One turning vector, and how many steps it has turned:
The counts run from 0 to 125.
[ -5  10  -5  14 -20   9  17 -11  -7 -15   6  -5 -14   2  10  -9  11  11
   1  15 -27  -8  -2   3  -2  13] | 70
[  7  15   9   8 -24  30  -6  -2  -4  -7 -10  -8  -1  -4 -12  -1  -4  11
  21   7 -22 -14   4  -7  -1   6] | 23
[ -3  13   4  10  -7  22  17  -3  -4  -6   9 -15  -6  -2  12   3   6  16
  -2  19 -34 -15  17   6  -9   0] | 80
[  2  23  -7  11 -18  21   9   1  -3  -3  -7 -10 -15   0  18   2   3  10
  -3  15 -28 -16  11  -6   5  -4] | 66
[  7   6  14   9  -8  21   9  -9   0 -10   6 -13   2  -3   6   2   0  14
   2  15 -39 -13   8   8  -1  -6] | 79
[  5  15   0  16 -32  23  -2  -8  -6 -17   4   0  -9  -9  -3  -1   5  10
  14   8 -20  -5  10   2   1   5] | 47
[  3   5   7  -1 -16  26   8  -8   3 -21 -10  -6 -19  -6   3   2   9  12
  16   5 -31 -16  -2  -2  -1  23] | 59
[  4  24  -4   9 -16  21  -2  -5  -2  -6   4  -9   3  -5   0   0  -4  20
   8  13 -35 -10   9   4   0 -13] | 77
[ 10   6   6   9 -14  16  14   0   0  -7 -15  -3   1 -12  12  -2  -2  13
   4  22 -24 -17  15  -3  11  -7] | 14
[ -2  17  -3  18 -21  12  15 -11   2 -14   2  -2 -16 -11  16  -5  16  13
   4  19 -29 -11  -7   1   5   3] | 69
[ -7   6   5  10  -8  13   7 -13  -5 -22  18   0 -18  -2   2   3   3   8
   7   0 -26 -10   7   9  -3  16] | 110
[ -7  18  -5  13 -28  15   6 -14  -2 -10  -4   0 -20   2  11   0  12  10
  11  -2 -27  -4  -5   6  -5  14] | 97
[ -4  19   1   2 -13  27   5   3  -1  -5   2  -7  -4   2  14   8  -8  16
  -1   2 -30 -12  25   5   8  -8] | 116
[ 12  17   8  10 -25  26   2   6  -6 -22  -7   9  -4  -7  -7  -1  -5   9
  -1   7 -23 -13  11  -4  18   4] | 10
[  2   9  14   4 -11  18   7  -7  10  -6  -6 -10   2  -2  28   6   0  21
  -1   0 -31 -15  17   9   0 -12] | 118
[  2   7  -1   0 -20  23   8  -3  -5 -20   7  -1 -22  -3   3   5   8   7
   6  -3 -32 -13  12   9  -5  19] | 85
[ -4  19  -1   6 -20  25  10   2   6   5  -9 -12  -5   0  20   7   6  20
   5   4 -35 -16  11   2  -4  -3] | 92
[ -2  18  -3   2 -18  28   1  -2  -8 -19   8   1 -16   1  -1   4  -3   8
   7  -6 -28 -16  13   6  -6  15] | 86
[  2  17   3  -5 -11  35  -5  -2  10  -7  -7  -1 -13  -2   3   1   1  15
  11 -13 -32 -17  15   4  -1   1] | 88
[  7  17   4   9 -27  18   1 -12   2 -16   1  -4 -12  -3  -4  -8   1  15
  22   3 -26  -8  -3   9   3   8] | 73
[ -8  23  -7   8 -15  19  -6  -4  -3  -7   5   4 -12   5   3  -3  -7  13
  13   1 -32 -17  -1   1   5   5] | 101
[  5  12   6  20 -23  14   8 -10   0 -13  -8  -8  -7 -12  12   2  12  18
   4  20 -18  -2   2   8  -7  -2] | 43
[ -3  21   3  10 -25  18   2  -9  -2 -28 -13 -10 -16 -12   2   6   8   9
   2  12 -22  -4  -1   1  -6  24] | 32
[ -4   0   5   8 -20  22  13 -16  -7 -12   0   3 -15   8  13  -4   3   9
  19  -9 -28 -14   9   7   1  17] | 124
[ 12   5  10   9 -24  30  -3  -3  -1 -12   2   0  -3  -3 -13  -3  -4  14
  13  10 -28 -16  14  -3   4   7] | 49
[  9  16   5   4 -17  31   1   3   2  -4  -5 -16   0  -9   0   9   5  16
   3  18 -32 -11  17   2 -11  -9] | 52
[ 10  27   5   3 -17  27   1  -1   8  -1  -8  -6  -3 -13   1   2  -5  19
   7  14 -26 -11   1  -7  10  -3] | 38
[  9  12   1   0 -25  23   8   0  -2 -20  -7   2 -17  -9  -3  -7  -3   9
   6   8 -25 -17   0 -12  12  19] | 35
[  8  10   2  19 -24  16  11 -11  -7 -25   8   1 -14  -3   6  -5  13  11
   3  18 -25 -13   3   6  -9  18] | 45
[  9  18   5   2 -27  16  -1 -12   7 -21 -11  -9 -15 -11   2  -1  11  11
   9   6 -17  -9  -3  -6   2  20] | 33
[ -6   6   7  -4  -8  25   4  -5   1  -9   6   0  -5   4   0   1  -6  16
   9  -7 -31 -12  10   3   9   9] | 114
[  1  21  10   9 -16  10   0  -3   3 -14 -14 -22  -2 -19  12   5   1  10
  -1  24 -18 -12   7 -12   3   2] | 2
[  2  11  15  11 -18  10   6 -11   5 -20 -13 -17  -9 -20  23   8   0  20
  -2  16 -18 -10   4  -5   3   9] | 3
[  7  11   8  12 -15  27   6   8  -4  -6 -16  -7  -4  -6  -7   2  -3   7
  10  15 -30 -19   9 -14  -1   5] | 25
[-10  21  -4  15 -35  13   0 -13  -6 -19   0   5 -10  -4  -3  -3   4  22
   9   8 -25 -11  -2   8  -1  10] | 72
[  0  17  -4  17 -15  22  11   1  -1  -9  -3  -3  -9  -9   8  -5   2  14
 -10  24 -29 -17   5  -6  11  -5] | 40
[  5  12  10  22 -31  18   7  -7 -12 -12 -11 -10  -8 -15   9   7  11   5
   3  22 -16  -7  13   6  -9   3] | 17
[  2  20  -8   8 -15  16  -3   1  -2  -4   7  -4  -5   1  -6  -2  -8  15
  10   9 -35 -16  17  -2   5  -1] | 76
[  0   9   4  -4 -16  21   0 -10  14 -16  13   0  -9   0   9  -2  -2  18
  13 -10 -28 -10   9   6  10   8] | 113
[  6  11  11   1 -29  18  -5 -13  -2 -26 -13  -1 -12 -16   0  -2   8  14
   7   6 -16  -9   7   1  10  13] | 8
[-12  16  -5  12 -22  15  -1  -7  -7 -21  12  -1 -15   1   2   7  -1  13
   3  -5 -28 -11  10   8  -4  16] | 111
[ -4  14   0   1 -15  23   1   0   7   0  -1 -10  -7  -2  24   7  -7  19
   6   2 -30 -16  18   9   4  -5] | 117
[  0  31   0   4 -23  24  -8   3   7 -10 -11  -5 -15  -6   1   2  -2  16
  14  -1 -33 -12   6 -11   2   8] | 62
[  4  23   0   4 -26  25  -9  -2   1 -14  -8  -1  -5  -8  -1  -6  -7  12
   7   6 -21 -18  11  -8   9   0] | 37
[  5  23  -4   5 -24  23  -5   2  -3 -14 -10   1 -13  -9  -7  -5  -5  14
   1   9 -25 -12   6 -15  11   9] | 36
[  9  16   2   7 -27  24  -1   0  -5  -8 -11  -1  -1 -18   0   0  -5  11
   5  12 -22 -15  18  -4   9  -7] | 12
[  7  12   5   4 -11  31   9   0   7  -4 -12  -8 -10   2   8  -7   5  15
   5  13 -40 -15   4 -11  10   2] | 64
[-11  18  -1  13 -12  11   4 -11   4 -13   9 -21  -3  -4  15   7  -1  15
   1  10 -33  -9   8   7 -10   5] | 107
[ -3  12   6  11 -17  15   9 -20   5 -19  10 -20  -6  -7  15   3   2  19
   8  11 -31  -7   3  12  -5   8] | 108
[  1  22  -4  13 -24  17  10  -4   3  -7 -12  -9  -9  -5  17   0  10  12
  -3  17 -27  -6   0  -3  -3  -6] | 67
[ -4  13   1  10 -27  10   9  -3 -12 -30  -2  -7 -16 -17   1   1   5  14
  -3  16 -10 -11   2  -2  -1  16] | 6
[ -1  10   2  12 -24  22   4 -16   0  -6   2   0 -15   5   2  -8   1  11
  16  -1 -34 -17 -10   3   4  14] | 99
[ -1  18   1   4 -33  17   4  -5  -6 -28   0  -2 -13 -14   1   4   3  14
   4   8 -19  -5   7   2   5  14] | 7
[ 11  11   5  -1 -13  33   9  -5  13  -7   1  -2  -5   6   3  -2  -2  12
   7  -3 -39 -17  13  -4   2   5] | 89
[  6   5   9  16 -22  17  16 -16  -3 -21   4  -7  -6 -12   8  -5   7  12
  10  17 -20 -10  -2   6   0   7] | 44
[  0  21  -4   5 -16  23  10   5   1   1  -4  -5  -7   2  15   5  -4  13
  -2   9 -33 -17  20  -2  -1  -4] | 91
[  1  10   9   7 -24  14   9  -2  -3 -18  -6 -17 -17  -5   7   6   7  12
  -3  25 -22 -13   2  -7  -4  17] | 30
[ -1  25  -1   3 -20  19  -5  -7   8   0   0  -8  -1   5   6   6  -7  17
  20   1 -35 -16   5  -3   7  -1] | 102
[  0  22  -5   6 -12  21   2  -4   4   1   4 -11   6   1   1  -2  -5  22
  11  12 -40 -13   9   7   8   0] | 103
[ -3  18   1  11 -15  21  16  -4   9  -6 -10 -13 -12   0  26   0   6  17
   1   9 -28 -12   3   4  -1  -4] | 93
[ -4  24  -2   1 -17  27   3   5   1 -12  -6   1 -17   2  -6   2  -1  10
   6  -1 -33  -9   6 -11  -3  14] | 61
[ -2  20  -6   3 -12  22   8   0   4  -3  -7  -6  -6   1   7  -8  -1  15
  -4  12 -34 -16   8 -12   6  -3] | 65
[ -2  12  -2  -1 -10  31  11   7   0   4  -5  -3 -10   5   9  -2  -3  13
   3   5 -38 -18  14  -2   7   4] | 90
[-11   8   0  14 -20  21  10  -8 -10  -5   1   5 -10  11   6   3  -4  10
  16  -8 -31 -21   8   4   6  18] | 125
[  6  16   7  -2 -14  29  -3  -5  10  -7 -15  -4 -11  -3   7   0   1  18
  17   3 -34 -13   1  -8   3   5] | 63
[  2  15   0   7  -2  15   5  -7   6  -2   8 -15  -2   0   5  -3  -6  18
  10  18 -38 -17   3   3   7  -3] | 104
[ -5  11   0  12 -23  15  11 -12   0 -21   8 -14 -12 -11   5   9  11  19
   1  10 -29  -5  11   4  -7   6] | 82
[  2  20   4   9 -16  25   2   7  -3   2  -9 -23   0  -8  -2   9  -1   5
  -1  16 -28 -17  18 -13  -2   3] | 26
[  0  11   3  10 -28  17   4 -14   4 -11  -3  -3  -9  -3   8  -6   7  11
  23  -4 -29  -7  -1   8   5  17] | 98
[ -4  10   0  11 -19  12  21  -8   0  -7   0  -8 -22   0  19   0  12  11
   1  11 -29  -9  -4   7  -8  12] | 95
[-10  21  -4  14 -12   5   9  -7  -5  -8   6 -21  -4   1  15   9  -1  13
   1  23 -33 -18   9   4  -5   0] | 106
[ -7   9   6   8 -13  18  17 -10   4  -5  -3 -10 -17   5  20   1   9  15
   6  11 -35 -10  -3   6  -7  11] | 94
[ 11  14   1   8 -16  28   1   2  -7  -5   4   2  -6  -4  -7   0  -7  13
   9  13 -37 -21  15  -6   1   6] | 50
[  2  16   5   4 -20  22   9  -1  -3 -13  -5   1 -19   0  -3   3  10   8
  10  -1 -31 -11   3  -6   2  15] | 60
[-12  16  -5  15 -22  15  12 -11  -6 -10  -5  -2 -19   0   9   3   5   9
   3   6 -29  -6  -2   9 -10   8] | 96
[  2  22  -1  14 -27  13   5  -7  -5  -9  -1  -5  -3 -12  14   3   8  21
   2  19 -18  -2  10   4   1  -4] | 42
[ -6   5   3   7 -16  18  21  -6  -3  -9  -4  -9 -14   7  26  10   6  12
   4   2 -30 -11  12  12  -3   6] | 120
[ -1  15   3  14 -19  14  14 -15   8  -8  -9 -13  -8  -8  23  -5   9  20
   6  15 -31 -11   0   0   2  -2] | 68
